In the rows, zero is written as 128.
These are runs of 6 systems, one row a step. Runs of the same system follow the same rule from any start.
M, trace 1 (8 x 20):
[[139 138 127 120 148 147 175 105 118 186 108 138 155 103 170 150 193 168
  136 174]
 [ 90 128 126 164 130 154 163 132  90 175 125 144 134 104 201 161 177 158
  138 178]
 [ 58 109 138 171 117 142 162 137 118 141 145 121 140 111 212 168 153 119
  181 173]
 [ 74 120 143 153 103 131 178 104 185 121 174  98 164 113 179 166 153 116
  206 166]
 [107 169 125 124  80 132 178  71 195 153 179 112 198 101 147 145 183 128
  186 168]
 [131 188 111  94  92 121 172  76 149 198 138 133 216  93 172 114 205 135
  161 167]
 [134 146 123 101 148 125 168  94 103 212  96 138 190  92 225 121 207 160
  154 175]
 [110 104 133 152 167 157 175 112 100 191 103 130 146 103 243 175 191 191
  172 191]]
V, trace 2:
[[117 114 125 165 124 154  94 127 117 144 126 123 109 173 133 159  77 133
  167  88]
 [124 137 108 157 117 152 158 137 127 115 125 131 130 136  89 154 134  67
  165  69]
 [152 128 106 142 125 125 154 138 130  76 148 137 115  80  75 114 163 116
   87 100]
 [156 134  98 154 113 100  74 149 131  85 161 146 126 121 121 121 141 182
   77 157]
 [131 171 108 129  98 101  62 163 123 153 125 152 149 191 133 132 111 124
  113 169]
 [103 161 142  97 108 139 123 141  92 186  94 143 115 165  95 108  87  72
   98 115]
 [ 90 108 147 140 120 174 136 104  74 152 133 125  78 103 102 114  74 127
   98  61]
 [119 100 100 206 123 153 105 122 112  88 166 122 110 110 138 148 106 146
  167  44]]
H, trace 3, 8 rows:
[[135 139 104 124 129 103 135 158 116 113 113 138 145 126 131 115 150  72
  137 113]
 [147  89 130 129 156 104 103 146 135  71 126 120 111 126 136 122 113 136
  122 118]
 [109 118 138 152 109 144 110 110 150 127 165 116 119 136 136 151 103 174
  136 149]
 [110 176 120 129  91 132 126 128 126 171 139 146 148 144 121 137 145 120
  121 166]
 [150 138 124  91 145 115 135 143  99 142  92 145 122 123 113  96 139 107
   83 127]
 [138  88 150 119 162 150 139 104 111 122 109 112  99 109 124 115 100 145
  123  82]
 [105 120 128 156 114 155 149 105 144 138 142 114 137 135 136 159 115 117
  187  94]
 [128 150  99 145 110 102 128 163 149 100 133 137 155 148 127 143 156  77
  152 139]]
H, trace 4:
[[120 131 140  98 133 126 154  96 139 173 113 112 166 125 179 122 141 128
  175 138]
 [176 129 123  97 164 112 149 126 163 126  91 123 160 143 138 136 166 114
  167 133]
 [180 107 117 137 165 120 148 122 161  85 124 124 136 103 129 145 176 166
  141 130]
 [127 118 113 165 125 128 142 111 138 113 163 126 149  83 174 148 178 182
  141 153]
 [111 137 124 126 125 104 132 132 121 156 129 134 166 110 204 125 174 145
  136 192]
 [146 115 149  76 169 106 145 129 127 150  80 127 145 129 172 118 158 145
  117 194]
 [163  97 161  84 176 145 179  84 159 151  94 108 133 109 132 139 157 169
  138 150]
 [151 130 126 119 138 150 199  72 162 145 129 114 166  84 140 143 189 144
  177 117]]
Y, trace 5:
[[162 135 108 115 150 129 152 133 101 138  90 144 135 114 116 121 159 109
  120  94]
 [126 117 114 165 138 141 148 131  98 122 133 141 118  86 147 138 166 155
  112 127]
 [ 87 130 122 172 111 134 107 148 115 135 149 137 125 142 167 158 126 143
  138 165]
 [ 96 137 142 113 117 108 123 160 138 134 115 130 136 165 138 131 118  83
  129 177]
 [127 133 155  72 125 119 168 112 162 124 125 116 133 113  98 110 136 106
  109 159]
 [148 138 136 104 116 155 150  63 158 154 144 115 149 103 108 124 131 168
  138 109]
 [155 151  97 140 124 143 112  99 115 173 117 135 164 135 147 129 131 143
  171  74]
 [148 129  91 146 154 117 129 163  84 129  95 149 145 122 169 126 168 106
  140 108]]
V, trace 6 (8 x 20):
[[178 131 134  95 157 147 194  98 201 136  95 116 158 150  95 172 173 122
  184 139]
 [154 145 133 101 146 144 208 100 147 153 117 138 148  76 115 143 216 164
   99 187]
 [113 122 136 123 142 111 139 126 102 159 125 137 149  82 224 120 184 189
  106 219]
 [ 83  99 161  93 157  92 118 145 115 152  94 108 148 151 248 115 115 115
  174 195]
 [ 84  79 202  57 167 126 184 107 161 135  87  72 117 150 163 127  82  78
  189 149]
 [114  79 187  92 150 167 210  46 204 121 145  70 121  90 116 143 118 150
  181 122]
 [166 122 120 131 134 142 181  47 208 122 164  99 188  74 161 151 197 196
  202 130]
 [204 149  98  90 165  89 161 107 167 141  95 133 216 100 191 122 242 157
  169 172]]
C, trace 7, 8 rows:
[[116 150 117 133  95 121 158  93 181 120 170 106 183 113 145 139 156 114
  197 121]
 [135 149 117 126  90  98 125 119 214  79 172 111 173 142 106 138 137 111
  169 144]
 [146 146 129 108 115  84 129 153 205  74 142 125 148 158  92 145 157 106
  122 199]
 [125 131 153 104 139 110 177 160 179  98 121 131 125 134 112 160 185 117
  101 241]
 [ 73 118 159 138 128 144 205 138 151 143 135 123 123 115 154 183 180 121
  135 230]
 [ 53 137 146 156 104 149 182 115 153 166 154 111 164 127 192 177 165 109
  201 188]
 [109 154 114 133  91 115 152  94 195 143 160 103 214 143 187 151 160 103
  244 144]
 [166 163 110 107  97  93 141  94 249  88 166 102 212 146 115 141 166 108
  211 139]]
M, trace 8, 8 rows:
[[ 96 124 128 140 123 122 124 136  72 150 136 144 124  87 176 109 145 150
   94 155]
 [ 81 102 147 143 130 128 108 130 111 139 134 111 127 139 202 133  93 137
  166 144]
 [109 110 146 142 127 151 150 111 172 132 136 104 130 155 135 174 113 127
  189 132]
 [126 158 119 138  99 153 175 109 169 135 150 129 151 123  85 161 164 108
  152 128]
 [132 168 100 119  97 110 153 117 122 138 142 141 173  86 133 101 183 104
  118 128]
 [140 128 120  97 140  93 120 115 112 143 119 127 170  91 197  86 159 147
  129 140]
 [142 106 139 126 160 132 114 112 125 158 112 122 134 134 189 145 135 194
  145 167]
 [102 125 139 162 136 168 145 141 126 169 116 135 113 164 144 194 135 156
  142 183]]
Z, trace 9, 8 rows:
[[125 140  97 158 101 107 110 152 130  82 157 135 137 114 122 122 141 110
  122 115]
 [124 128 129 124 110 104  93 149 133  93 149 129 115 140 101 104  96 119
   86 137]
 [107 121 149 127 118 142  93 126 126 145 136 128  97 155 113 132  80 160
   99 150]
 [ 96 135 132 155 120 168 126 128 100 182 118 139 113 161 131 166 105 132
  138 133]
 [116 126 116 154 137 162 154 145  95 150  99 138 118 143 120 156 128  80
  156  81]
 [144  98 109 152 150 132 144 134 121  79 123 119 114 109 114 128 127 106
  156  50]
 [140 110 102 170 116 107  96 134 155  53 177 119 129 109 129 125 125 147
  144  96]
 [117 149 112 156  79 101  75 157 152  89 180 135 128 144 110 131 115 137
  102 160]]
Y, trace 10:
[[151 111 143 107 154 100  88 147 150 113 113 126 126 167 150 136 113 163
  118 183]
 [142 116 158 101 159 153 142 129 139 149  83 126  92 173  82 151 103 130
  108 150]
 [108 115 152 121 127 174 172  99 110 150 118 119  92 111  85 132 103 104
  122  80]
 [102 115 117 158 106 133 137 105 120 111 163 108 135  85 148 111 113 105
  166  58]
 [145 129  92 156 113  87  91 144 150  71 156 124 165 126 156 119 141 118
  165 104]
 [178 145  93 136 135  92  87 170 143  88 124 148 137 156 108 136 158 142
   98 164]
 [144 141 134 120 133 139 106 143 105 142 114 153  91 144  80 129 123 167
   50 171]
 [ 89 112 170 109 125 157 118 109  85 176 117 125  84 132 127 113  71 144
   87 131]]
C, trace 11 (8 x 20):
[[ 67 122 151 108 117 129 163 130  73 149 127 128 109  83 149  87 120  75
   98 119]
 [ 91  73 139 154 153 123 127 137 101  97 129 105 111 105 192 116  95 112
  173  78]
 [161 113  90 182 145 138  83 143 124 113 117 130 129 168 146 162 112 147
  183  73]
 [199 178  71 136 119 123  84 127 118 152 117 163 157 149  99 126 155 159
  114  96]
 [165 157 121  84 112 114 117 100 117 131 143 142 134  82  81  69 142 164
   49 127]
 [ 90  95 180  97 125 131 127 114 120 111 149 110  73  99  96  94  73 147
   57 145]
 [ 71  92 173 128 148 147 119 164  89 143  96 120  65 177 138 143  55  95
  120 140]
 [128 113 114 138 174 144 143 160  63 171  55 141 122 159 179 144 126  81
  174  87]]
Z, trace 12, 8 rows:
[[163 112 135 146 139 174 103  88 147 144 135 122  96 150  85 162  96 215
  123 110]
 [120 161  82 207 104 163 114 149  76 175 141 170 131 131 147 176 164 155
  123 130]
 [104 130 104 148 138 110 142 205  67 105  97 155 108 127 131 120 144  43
  107 111]
 [112  54 164 114 166 113 136 143 135  48 122  95  75 110 122 108  77 104
  122  93]
 [ 89  97 145 171  99 142 112  93 174  98 197  92 119 125 148 155  87 178
  171 134]
 [ 96 198 101 169  48 136 108 128 152 158 179 143 162 170 101 154 126  96
  154 134]
 [155 171 111 104 111 139 111 146 105 152 102 152 114 165  33 106  97  75
   81  76]
 [173  91 122 141 178 159  86 123  73 133  95 134  73 131 109 119  82 188
   92  61]]

Which system made each run below?
trace 13 (2 x 20):
[[100 129 124 114 132 106 120 154  90 144 103 133 147 135 188 107 127  87
  143 134]
 [125 100 148 109 156 104 168 141 151  95 118 117 131 106 156 130 162 120
  131 174]]
  Y
trace 14:
[[131 170 113 104  86 107  77 102 109 167 152 137 163 118 143  74 107 152
  105 121]
 [152 134 117 112 143 132  86 118  80 180  92 135 132 156 148  99  86 133
  136  73]]
  V
trace 15:
[[122 128 149 101  99  96 134  86 220  97 177  92 172 121 139 122 134 143
  167 172]
 [125 134 162 102 116 114 143 131 226  95 145 102 139 179  88 164 120 109
  151 194]]
  C
trace 16 (2 x 20):
[[ 99 107 162 121 135 158 139 129 118 148 114 123  89 152 110 148  86 123
  119 134]
 [ 96 113 151 116 121 142 154 113 134 122 133 106 116 125 114 120  91  83
  149  90]]
  Y
trace 17, 2 rows:
[[116 115 155  98 131 138 176 101 141 119 136 114 118  86 106 109 134 117
  109 132]
 [127 131 124 138 105 143 128  76 154 135 165 112 146 113 133 132 119 163
  166 103]]
  Y
trace 18:
[[140 168 112 113 101 128 136 132 146 128 133 140 139 133  63 122 141  97
  104 124]
 [114 125 135 110 122  95 147 152 128  88 139 131 123 100 120  99 144  95
   83 153]]
  C
trace 19, 2 rows:
[[107 122 148 103 109 117 124 109 143 119 143 105 133 128 125  99  88  98
  142 104]
 [146 138 130 112 112 136  99  92 159 149 136 116 145 157 114 123  90 151
  157 102]]
  Z
trace 20:
[[175 112  98 171 159 157 109 143  86 121 109 154  92 122 101 151 140 183
   92  96]
 [124 138  90 204 125 135 103 200  99 115 128 165 112 161 137 185 154 122
  124 154]]
  V
trace 21, 2 rows:
[[101 139 133 127 102 160 173  99 119 149 141 121 130  98 107 122 128  94
  139  82]
 [120 138 105 142  99 108 121 108 131 112 163 122 167  88 162 103 143 119
  159  90]]
  Y
trace 22 (2 x 20):
[[ 79 110 157 106  97 102 116 128 125  85 163 108 106  99 109  72  68  80
   99 106]
 [116  74 147 128 167  98  96 185 122  68 102 114  88 168 149 125  83  94
  134 130]]
  C
trace 23 (2 x 20):
[[ 93  88 132 182 142 162 191 155  94  77 139 131  66  74  90 155 141  97
   97  92]
 [ 56 124 124 198  62 128 102 134 142  80 223 117 116 103 132 137  94 125
  133 128]]
  Y
trace 24:
[[ 95 149 166  92  97 143 166 102 166 157 140 121 123 136  85 137 120 114
  105 186]
 [116 155 146  91 101 169 156  67 111 208 124 124 136 112 103 108 110 133
  118  97]]
  Z
trace 25:
[[ 85 124 121 180 113 157 137 128  87 153 152 138 110 107 156 152 135 148
  122 135]
 [ 73 131 142 121 118 121 152 155 105 154 116 133 130 134 160 126 131  70
  129 165]]
  H
trace 26, 2 rows:
[[143 138  96 157 145 146 135 163  88 140  89 154 120 153 111 152 139  83
  138  79]
 [111  84 127 172 156 133 140 177 107  67 123 130  79 122 118 150 119  97
  119 107]]
  H
trace 27, 2 rows:
[[169 110 107 138 159 139 165 105 140 101 117 118 140  93 122 130 159 121
  172  51]
 [145 143  86 189  96 137 106 130 141  84 177 144 120 116  76 147 136 143
  118  88]]
  C
trace 28 (2 x 20):
[[148 110 143 115 151 164 158  77 151 144 115 108 122 123 111 142 116 145
  165  88]
 [144 134  96 167 127 157 144 119 119 136 121 131 139 124 120 150 142 106
  180  52]]
  Y
trace 29:
[[134 133 113 150 130 128  71 172  86 140 110 157 101 175 119 141  97 132
   98 131]
 [ 89 141 125 157 108 150 117 166  96 140 125 145  94 170  96 152  94  81
  116 115]]
  V
trace 30:
[[127 144 142  87 117  98 106 135 153 136 124 127 141 159 131 115 118 125
  109 188]
 [126 111 168  80 157 128 173 123 148 135  95 113 120 134 125 132 135 117
  127 166]]
  C
trace 31, 2 rows:
[[140 142 115 120 128 129 116 114  64 158 132 155 124  71 147  84 158 180
   56 133]
 [101  92 150 143 149 135  95 122  86 165 123 125 110 130 215 134 103 194
  129 162]]
  Y
trace 32, 2 rows:
[[ 83 115 141 143 116 125 101 147  74 133 146 141  88 109 147 106  99 146
   65 154]
 [105  99 149 118 154 131  98 129  78 164 102 124 104 143 189 115  83 149
  130 131]]
  C
trace 33 (2 x 20):
[[125 116 133 127 119 112  89 110 118 120 157 120 126 105 155  95 106 171
  109 127]
 [145 107 135 121 149 119  86 131 137 129 113 116 123 171 152 131  91 148
  149 126]]
  Y
trace 34:
[[166 141  92 127 117  92 117 125 128  81 155 137 152  73 122  83 168 134
  106  96]
 [142 128 126 105 121  73  68 143 132  91 148 129 137 122 154  79 123 163
   78 170]]
  Z
trace 35:
[[193 139  98 150 140 151 140 114 143 111 133 147 121 111  70 155 173 179
   98 113]
 [126 136  97 162 118 118 115 154  73 117 149 160 123  79 149 114 172 161
   63 146]]
  Z
trace 36:
[[120  94 146 134 150 130  80 150  78 119 117 135  69 132 126 110  73 163
   65 123]
 [ 92  67 174 129 155 136 106 142 115 100 120 103  65 151 136 127  46 127
  122 114]]
  Y
trace 37, 2 rows:
[[141 133  97 155 140 132 136 168  84  99 116 153 105 107  91 122 149  91
   91  84]
 [130 100 111 145 137  88  89 167 106  55 142 130 115 104 145  96 117 114
  105 102]]
  M
trace 38 (2 x 20):
[[125 132 141 109  86 106 108  71 203  96 192  88 164 117 124 100  94 145
  170 110]
 [215 161  90  99 126 101  76 104 171 129 117 127 179 173 101 110 121 142
  164  76]]
  Y
